<43>: [ -6,  29, -22,   0,  22, -30,  37, -36,  -1,  22, -33]
<153>: [ 18,  -4, -23,  -5,  -3, -38,  48,  -5,   3,  -4, -19]
<163>: [ 14,   7,  -3,  -6,  13, -22,  17, -14,  38,  14,  -1]
<35>: [ 38,  19, -33, -29,  16,  -7,  -2,  10, -33,   9, -36]
<17>: [-29, -21,  14,  26, -23,   2,   0, -12,  14,   5,  16]
<175>: [-17,   9,  18, -23,  26,  14, -31, -31,   7,  22,  20]
<6>: [ 26,  19, -31,  20, -23, -17, -31,   7,  22,   9,  14]
<113>: [ 11,  -3,  38,  39, -25,  11,   4,  25,  40, -25,   1]
<13>: [ 30,  -8,   5, -36, -23, -10, -14,  18,  51,  -4,  18]
present: [ 16, -29, -33,  19] : no
at: [-23,  26] : <175>, 4
present: [ 18, -14, -10, -23, -36] : no
order: [ 20,  22,   7, -31, -31,  14,  26, -23,  18,   9, -17] : <175>
at: [-29,  16,  -7,  -2] : <35>, 4
present: [ 37, -36,  -1] : yes

<116>: [-10,  -9,   3,   8,  -2,  -8,   0,  -2,   1, -13, -14,  -2,  15,  -5, -14,
 -10, -12,  17,  -3,   8, -19,  17,   6,  -5,  -1,   0,  10]
<42>: [-29,   0,  -6,  11, -12, -12,  11,   5,  -1,  -7, -10, -16, -11, -21, -13,
  -8,   0, -17,   4,  31, -36,  10,  21, -13, -18, -11,   0]
<31>: [ -4,   3,   3,  -3,   4, -14,  16,   9,  -9,   1,  -5,  15, -14, -10, -14,
  -2, -12, -22,  10,  -3,  -2,   6,  14,  11,   9, -15,   8]
<117>: [-10,  -9,   3,   8,  -2,  -8,   0,  -2,   1, -13, -14,  -2,  15,  -5, -14,
 -10, -12,  17,  -3,   8, -19,  17,   6,  -5,  -1,   8,  10]
[-10,  -9,   3,   8,  -2,  -8,   0,  -2,   1, -13, -14,  -2,  15,  -5, -14,
 -10, -12,  17,  -3,   8, -19,  17,   6,  -5,  -1,   8,  10] : <117>
present: [-22,  10] : yes
present: [  0,  -6,  11, -12] : yes
present: [-10,  -9,   4] : no

<103>: [49,  0, -3,  1,  0,  6,  7, -1,  0]
<159>: [  1,  -5,  -1,  -1,   0, -16,  12,  -4,   2]
<99>: [ 11,  -6,  -2,   2,  -1, -12,  19,  -5,   3]
<16>: [ 0,  2,  7, -2, 19, -4,  3, 21, -4]
<107>: [19, -4,  1, -4,  0, 21,  7, -2,  3]
<27>: [21, -4, -2,  7, -1,  1, 19, -4,  3]
order: [19,  0, -2, -4,  1, 21,  7, -4,  3] : <107>
present: [-4, 19, -2] : no
order: [ 3, -4, 19,  1, -1,  7, -2, -4, 21] : <27>
order: [ 3, -2,  7, 21,  0, -4,  1, -4, 19] : <107>
at: [-12,  19] : <99>, 6

<10>: [-18, -18,   7,   8,  -4,   9,  14,  -9,  -3]
<60>: [-16,  -1,  41, -15,  29,  -9, -10,  47,  11]
<69>: [-16,  41,  -1,  28, -39,  11,  19, -41, -15]
present: [41, -1] : yes
present: [-16,  -1,  41, -15] : yes
at: [-16,  -1,  41] : <60>, 1
at: [ 41,  -1,  28, -39] : <69>, 2

<76>: [ 24,   0, -24, -19]
<93>: [-27,  17, -10, -16]
<98>: [ 24, -19, -25,   0]
at: [ 17, -10] : <93>, 2
present: [-19, -25] : yes
order: [-19, -24,   0,  24] : <76>
present: [ 24, -19] : yes

<74>: [  6, -20,  -5, -26, -24]
<11>: [ 16,  -2, -12,  42,  -8]
<136>: [-12,  -2,  -7,  42,  16]
<121>: [-4,  6, -2, 22, -4]
order: [ 42,  16, -12,  -2,  -7] : <136>
order: [-12,  -8,  -2,  16,  42] : <11>
at: [-26, -24] : <74>, 4
present: [-4,  7] : no

<106>: [-42,  -5,   2, -33,  -3,   4, -16, -23,  -1, -31, -18, -29,  -6, -12,  12,
  -4,  -6, -16,  24,  11,   3,  15, -28,   0]
<28>: [-10, -37, -44, -20,  26,  17,  13,  -8, -18,  -1, -32,  -9, -23, -21,  12,
 -14,  13,  -8,  15, -14,  14,   4, -26,  -8]
<52>: [-33,  -6, -16, -23,  -6,  24, -12, -29, -28, -31,   4,  -1,   3,   0,  10,
  -3, -16,   2, -42, -18,  12,  -5,  -4,  15]
order: [-42, -33, -31, -29, -28, -23, -18, -16, -16, -12,  -6,  -6,  -5,  -4,  -3,
  -1,   0,   2,   3,   4,  10,  12,  15,  24] : <52>
order: [-42, -33, -31, -29, -28, -23, -18, -16, -16, -12,  -6,  -6,  -5,  -4,  -3,
  -1,   0,   2,   3,   4,  11,  12,  15,  24] : <106>
at: [-14,  14] : <28>, 20

<95>: [-3,  2,  3, -7, 28, -2]
<44>: [ -4, -14,  -9,   7, -17,  -3]
<149>: [ -4,  -7,   1,  -5, -11,  -9]
<164>: [-14, -23,  -5,   3,  18,   0]
<162>: [-22,  -4,  18,  -2, -11, -10]
<138>: [ 0,  6,  0, 13,  8,  6]
<32>: [ -8, -11, -13,  -6,  41,   8]
<124>: [17, -3, -3, 28, -7,  3]
<147>: [  3,   0,   8,  -8, -21,   0]
<125>: [  2, -26,   6,  24,  21, -22]
<144>: [  2, -26,   7,  24,  21, -22]
at: [-7, 28] : <95>, 4
order: [-13, -11,  -8,  -6,   8,  41] : <32>

<53>: [  3,  -4,  -2, -10,   7, -15,  16,  -5,   2,  -5,   6,  -3,   4,   1,   0,
  -5,   2,  -9,   1]
<72>: [ 17,  15, -41, -13,  18,  10,   2,   1,  -1,  14,   4, -29, -41, -31, -41,
  -1,  23,  17,   5]
<84>: [-1,  5, -2,  4,  5,  3, -4, -4, -2,  7, -1, -3,  2, -9,  5,  3,  1, 10,
  4]
<114>: [-11, -12, -19,  -8,  13,  16,   3,  -5, -18,   5,  -1,  -1,  18,  24,   6,
  16,  15,  25,  12]
present: [-31, -41, -29,   4,  14] : no
at: [17, 15] : <72>, 1

<108>: [-21,  29,  37,  22,  -9]
<87>: [-21,  29,  37,  22,  19]
<96>: [ 29,  21,   8,  37, -21]
<62>: [-21,  29,  37,  22,   8]
<39>: [-41,  11,  29,  -9, -39]
present: [37, 22] : yes
present: [ 11, -41] : no
present: [ -9,  22,  37,  29, -21] : no
[-21,  29,  37,  22,  -9] : <108>
order: [-21,   8,  22,  29,  37] : <62>
present: [21,  8, 37] : yes

<80>: [-10,  -4, -17,  -4,  37,   4,  -2,  11,   0, -27,   0,  -7]
<122>: [-10,  -4, -17,  -4,  -2,   4,   0,  37,  11, -27,   0,  -7]
<38>: [  3,  -7,  29,  27, -14,  32, -38,  22, -43,  36, -42,  14]
at: [ -2,   4,   0,  37,  11, -27] : <122>, 5
[-10,  -4, -17,  -4,  -2,   4,   0,  37,  11, -27,   0,  -7] : <122>

<65>: [ -1,  -9,  36, -36,   8,   4, -31, -38]
<4>: [ -1,   4, -38, -36,  36, -31,   8,   4]
<18>: [ -8,  21,  -6,  -2,   1,  -2, -12,  -9]
present: [ -2,   1,  -2, -12] : yes
present: [-31,   8] : yes
at: [ 21,  -6,  -2,   1,  -2, -12,  -9] : <18>, 2
at: [-38, -36,  36, -31,   8,   4] : <4>, 3

<68>: [24,  4,  9,  5]
<78>: [  5,   6, -14,  12]
<83>: [  8,   4, -24, -12]
<24>: [  1,  -5, -14,  15]
<184>: [  5, -37, -12, -45]
<22>: [ 4,  5, 25,  9]
<176>: [-15,   4,   9,  22]
<105>: [-12,   8, -25,   5]
<183>: [ -8, -32,  -7, -11]
<196>: [  8,   4, -12, -25]
order: [-25,   5, -12,   8] : <105>
order: [ 4,  5,  9, 25] : <22>
at: [-12, -25] : <196>, 3
order: [-25, -12,   4,   8] : <196>
[-15,   4,   9,  22] : <176>
order: [ 9,  5,  4, 25] : <22>

<40>: [ -1,  -3,   2, -11,   6,  -2,  -1,   0,  -2,   5,  12,   8,  -9,  -5,   2,
  -2,  -5,  -2,   0,   6,  -4,   0,   3,  -5,  -1,  -3,   1,   0,  -8,   0,
  -5,   0,  -4,   1,   6,  -1,   1,  -9,   3,  -5,   4,   5,   0,  -2,   9,
   2,   2,  -4,   6,  -5,  -8,  -2,   0,   1,   3,  -2]
<71>: [  2,   0,   3,   2,   5,   4,  -3,  -5,  -2,  -3,  -6,  -3,   5,   5,  -2,
   0,   7,  11,  -2,   7,  -6,   1,   7,  -8,   1,  -3,   7,   0,  -2,   5,
   6,  -1,  -5,  -8,   4,   1,   0,  -9,   6,   6,  -1,  -3,  -1,   7,   2,
   0,  -1,  -1,  -1,  -1,  -3,  -1,   3,   5,  -8, -10]
<135>: [ 5,  1,  3,  4,  5, -3, -5, -5,  0,  0, -3,  3,  3,  7,  0, -1, -3,  6,
 -4,  1, -1, -7,  1, -1,  1, -7,  1, -1,  2, -3, -2,  1,  1, -2,  6, -9,
 -2, -3,  1, -5,  1, -3,  2, -4,  2, -3, -3,  2,  3, -5,  1,  2,  0, -6,
 -7, -6]
<119>: [-13,  22,   9, -14, -12,  14,  13,   1,  16, -10,   4,  17,  11,  11, -19,
  26, -38,  -5, -32,  -3,   7, -10,  -4,  -7,  -6, -20,  -3,   7,  22, -12,
  -3,   3,  18, -33,  11, -17,   2,  -8,  -3,   8,  -9,   0,   5,   8,  -3,
   5, -18,  13, -39,  10, -20,   7, -14, -11, -20,  -8]
<167>: [-13,  26,   8, -14,  -2,  13,  17,  -8,  11,  -5,  10,  10,  12,  14, -16,
  17, -28, -10, -34,  -3,   2, -11,   5, -14,  -9,  -9,   5,   6,  18,  -2,
   3,   4,  16, -35,  10, -10,   1,  -6,  -9,   4,  -1,   2,   7,  21,  -6,
   3, -16,  15, -37,  11, -14,   2,  -5, -10, -18,  -8]
<115>: [  5,  -3,  -2,   7,  -3,  -8,  -2,   7,  -2,  -1,   7,  -1,   5,   2,   2,
 -10,  -6,  -5,   0,  -8,  -1,   6,  -1,  -1,   1,   4,   5,  -3,  -2,   3,
  -1,  -1,   3,  -3,  -8,  -5,  -3,   2,   6,  -1,  -6,   6,   0,   4,   0,
   5,  11,  -9,   5,   7,   1,   0,  -2,   7,   1,   0]
<57>: [ -1,  -3,   2, -11,   5,  -2,   0,   0,  -2,   5,  11,   8,  -9,  -4,   2,
  -2,  -5,  -3,   0,   6,  -4,   0,   2,  -5,  -1,  -3,   1,   0,  -8,   1,
  -5,   0,  -4,   1,   6,  -2,   1,  -9,   3,  -5,   4,   4,   0,  -2,  10,
   2,   2,  -4,   6,  -5,  -8,  -2,   0,   1,   4,  -1]
at: [ 7, -1,  5,  2] : <115>, 11
at: [-9,  3, -5,  4,  4,  0] : <57>, 38
order: [-10,  -9,  -8,  -8,  -8,  -6,  -6,  -5,  -5,  -3,  -3,  -3,  -3,  -3,  -2,
  -2,  -2,  -2,  -2,  -1,  -1,  -1,  -1,  -1,  -1,  -1,  -1,   0,   0,   0,
   0,   0,   1,   1,   1,   2,   2,   2,   3,   3,   4,   4,   5,   5,   5,
   5,   5,   6,   6,   6,   7,   7,   7,   7,   7,  11] : <115>
at: [11, -5] : <167>, 9

<54>: [ 3, -4, -6,  7, -9, -7, -6, -9]
<109>: [ 7, -6,  4, -6, -7, -9, -3, -9]
<56>: [-28, -27,  20, -23,  13, -23, -34,   3]
<20>: [-9,  7, -6, -4, -6, -7, -9,  4]
present: [ 7, -9] : yes
order: [-9,  7, -6, -4, -6,  4, -9, -7] : <20>
order: [-9, -9, -7, -6, -6, -4,  4,  7] : <20>
at: [-6, -4] : <20>, 3
at: [ 3, -4, -6,  7, -9, -7] : <54>, 1
at: [ 20, -23,  13, -23, -34,   3] : <56>, 3

<8>: [ -3,   3,   5,  -6,  -2,   9,   2,  -2,  -1,   2,  17, -11, -13,  19,   8,
  23,  13,  11,   5,  -6,   2,   7,   7,  11,  -1,  -6,   9, -10,   8, -21,
  -1,   4,  12,  12,   8, -11,   0,   5,   5, -15,  -3,  -1,   9, -11,   9,
   5,  10, -16,   8,  -6,   8,   0,  -8,  -9,   9,   1,  -3,  26,  13,   1,
  10]
<171>: [ 17, -10,   1,  11,   2,   3,   2,  11,  -8, -18, -13,  29,  -4,   5,   3,
  18, -11,  -4, -20,  -9, -18,   4,  26,   8,   3,  -4,  11,   1,  -4,  -1,
   5,   2,   2,   8,   0,  -5,  20,   0,  -3,   8,  -5,   7,  10,   3,  -6,
  21, -12,  16,   8,   5,  -6,   0,   1,  11,   2,   3,   7,  14, -13,  15,
  -1]
<94>: [  5,   5,   5, -10,   6,   1,  12,  -1,   8,   2,  12,  -5, -21,  -4,  -3,
   8,  13,   4,  -3,   5,  -3,   7,  -1,   4,   6, -13,   5,  -4,   6,  -3,
   0,   3,   1,   7,  13,  -3,  -5,   0,  10,   3,  -1, -12,   6,  -6,   6,
   5, -10, -10,   7,   0,   9,   6,   2, -14,  21,  -2,  -6,  15,  -3,   3,
   1]
<29>: [  7,   6,   8,  -9,   6,   1,  10,  -1,  10,   1,  10,  -2, -21,  -5,  -3,
   4,  10,   3,  -3,   7,  -5,   6,   2,   3,   6, -12,   3,   1,   3,   0,
   0,   1,   0,   8,  12,  -2,  -6,  -1,   9,   5,  -3, -12,   6,  -4,   4,
   3, -10, -10,   7,   3,   8,   8,   0, -14,  18,  -2,  -5,  10,  -5,   3,
  -1]
<15>: [ 12,  13,  39, -10,   1,  18,  -7,   0,   9,  -1,  44,   1, -33,  26,  -2,
  41,  20,  19,  -5,   2,   3,  19,  12,  16, -13,  -4,  -8, -23,  -5, -27,
  -5,  -4,  19,  39,  13, -20,  -7,   1,   9, -24,  -7,  -3,  20,  -8,   8,
   0,  26, -30,   5,   0,  22,  19, -28, -23,  33,  -5, -14,  52,  22,   5,
   3]
<140>: [  6,   3,  15,   3,  -1,   4, -11,   4,   2,  -2,  10,   9,  -3,   4,  -4,
   5,  -2,   2,  -5,   3,   2,   4,   2,   0,  -8,   6, -11,  -6, -10,  -1,
  -1,  -6,   3,  10,  -2,  -2,  -1,   0,  -2,  -4,  -3,   5,   3,   5,  -3,
  -4,  13,  -2,  -2,   3,   3,   8, -11,  -1,   4,  -2,  -3,   7,   7,   0,
  -5]
<67>: [  2,   5,  14,  -4, -10,  11,  -4,  -3,  -1,   0,  20,  -6, -12,  21,   5,
  26,  10,  11,   3,  -5,   3,   7,   8,  11,  -5,  -4,   1, -11,   3, -20,
  -1,   2,  16,  18,   5, -13,   2,   4,   2, -18,   0,   2,   8,  -8,   8,
   3,  17, -18,   0,  -6,  11,   1, -13,  -9,   9,   1,  -4,  29,  15,   3,
   7]
<49>: [ -3,   4,   5,  -5,  -2,   8,   3,  -4,   0,   1,  18, -12, -15,  18,   8,
  23,  14,  13,   5,  -6,   1,   7,   7,  11,  -1,  -8,   8,  -8,   8, -20,
   5,   5,  12,  12,   8, -11,  -4,   5,   5, -18,   2,  -1,   6, -15,  10,
   5,   8, -17,   2,  -7,   8,  -3,  -7,  -8,  10,   2,  -3,  26,  13,   3,
  10]
<129>: [-3,  0,  7,  4, -5,  5, -9,  0, -4, -1,  4,  1,  6, 13,  4, 10, -2,  4,
  1, -4,  4,  1,  3,  5, -7,  6, -1, -3, -2, -8, -4, -1,  5,  5, -4, 17,
  3,  3, -4, -9,  1,  7,  3,  0,  1, -1, 14, -3, -3, -2,  0, -1, -7,  4,
 -8,  2,  1,  7, 10,  2,  2]
<126>: [  4,  10,  19, -11,  -6,  16,   2,  -2,   5,   2,  36, -13, -30,  28,   5,
  42,  24,  21,   3,   0,   1,  16,  11,  18,  -5, -13,   6, -18,   9, -32,
  -1,   4,  20,  29,  16, -20,  -4,   3,  11, -24,  -1,  -4,  18, -17,  15,
   6,  16, -31,   7,  -6,  19,   7, -17, -25,  26,   0, -10,  48,  28,   5,
  11]
present: [ 5, 14, -4] : yes
present: [5, 5] : yes
present: [-2,  0, -2] : no
order: [  7,   3,  15,  29,  -4,   1,   9,  -9, -13,   1,  11,  -6,   0, -18,  17,
   3,   8,  -8,   8,   2,   0, -18,   2,   4,   2, -13,   5,  18,  16,   2,
  -1, -20,   3, -11,   1,  -4,  -5,  11,   8,   7,   3,  -5,   3,  11,  10,
  26,   5,  21, -12,  -6,  20,   0,  -1,  -3,  -4,  11, -10,  -4,  14,   5,
   2] : <67>

<146>: [ 29,   0, -11, -38,  -6, -16,   0,   0]
<157>: [  4,  18,  30,   3, -13, -18, -18,  -7]
<154>: [-11, -38,   0,  29, -27,   0,  -3,  -5]
<161>: [32, -1,  4,  0,  7,  6,  7, 13]
<180>: [ 7, 32,  7, -1,  6,  0,  5, 13]
<63>: [ -6,   0,  -2,  -1, -21,   0, -25,  -7]
<187>: [-6,  0, -2, -1, -2,  0,  0, 18]
<89>: [ -6,   0,  -2,  -1, -21,   0, -25,  -2]
<152>: [  4,   3,  17, -10,  14, -12, -12,  10]
<132>: [-11, -16,   0, -38,   0,  29,  -6,   6]
present: [ -1, -21] : yes
at: [-11, -38,   0,  29] : <154>, 1
order: [ -5,  -3,   0, -27,  29,   0, -38, -11] : <154>
order: [ 5, 13,  7, 32,  7, -1,  6,  0] : <180>
at: [ 29,   0, -11, -38,  -6, -16,   0] : <146>, 1
present: [  3, -13, -18, -18,  -6] : no

<12>: [ 13,  -3,   7, -17,  12]
<9>: [ 35,   7, -17,  17, -38]
<92>: [ 13,  -3,   7, -13,  15]
<97>: [  7, -18,  35, -38,  17]
<77>: [ 45, -11, -13,  -3,  15]
order: [-38,  35,   7, -17,  17] : <9>
order: [-38, -18,  35,   7,  17] : <97>
present: [-11, -13,  -3,  15] : yes
[ 13,  -3,   7, -17,  12] : <12>

<33>: [ 4, 22, 12, 22]
<111>: [-13,   1,  15,  39]
<59>: [ 15,   1, -12,  39]
<130>: [ 4, 22,  2, 25]
at: [ 1, 15, 39] : <111>, 2
[ 4, 22, 12, 22] : <33>
at: [15, 39] : <111>, 3
order: [-12,   1,  15,  39] : <59>
order: [ 15,  39,   1, -12] : <59>
present: [-12,  39] : yes
present: [ 1, 15] : yes

<123>: [ 20, -13, -16,  27,   0,   3,   0,  -7,  -4,  16,   0,   0,   0,  -5,   0,
  -1,   0,  18,  -2,  20,  20,   2]
<34>: [ -5,  27,  18,   2,  -1,   0, -13,  -2,   0,  16,  20,  20,  -7,   0,  20,
   0, -16,  -4,   0,  -1,   0,   3]
<66>: [ -1,  -1, -28,   6, -16, -20, -11, -24, -10, -13,   0,   0,  28,  31,  -6,
 -24,  -6, -17,  22,  16, -17, -16]
present: [ -6, -17,  22] : yes
order: [  0,  16,  20,  20,  -7,   0,  20,   0, -16,  -4,   0,  -1,   0,   3,  -5,
  27,  18,   2,  -1,   0, -13,  -2] : <34>
order: [ 20,  -4,   0,   0,   2,  16,   0,   0,  -7, -16,  27,  -5,   3,   0,  20,
   0,  -1,  18,   0,  20,  -2, -13] : <123>
present: [18,  2, -1,  0] : yes
[ 20, -13, -16,  27,   0,   3,   0,  -7,  -4,  16,   0,   0,   0,  -5,   0,
  -1,   0,  18,  -2,  20,  20,   2] : <123>

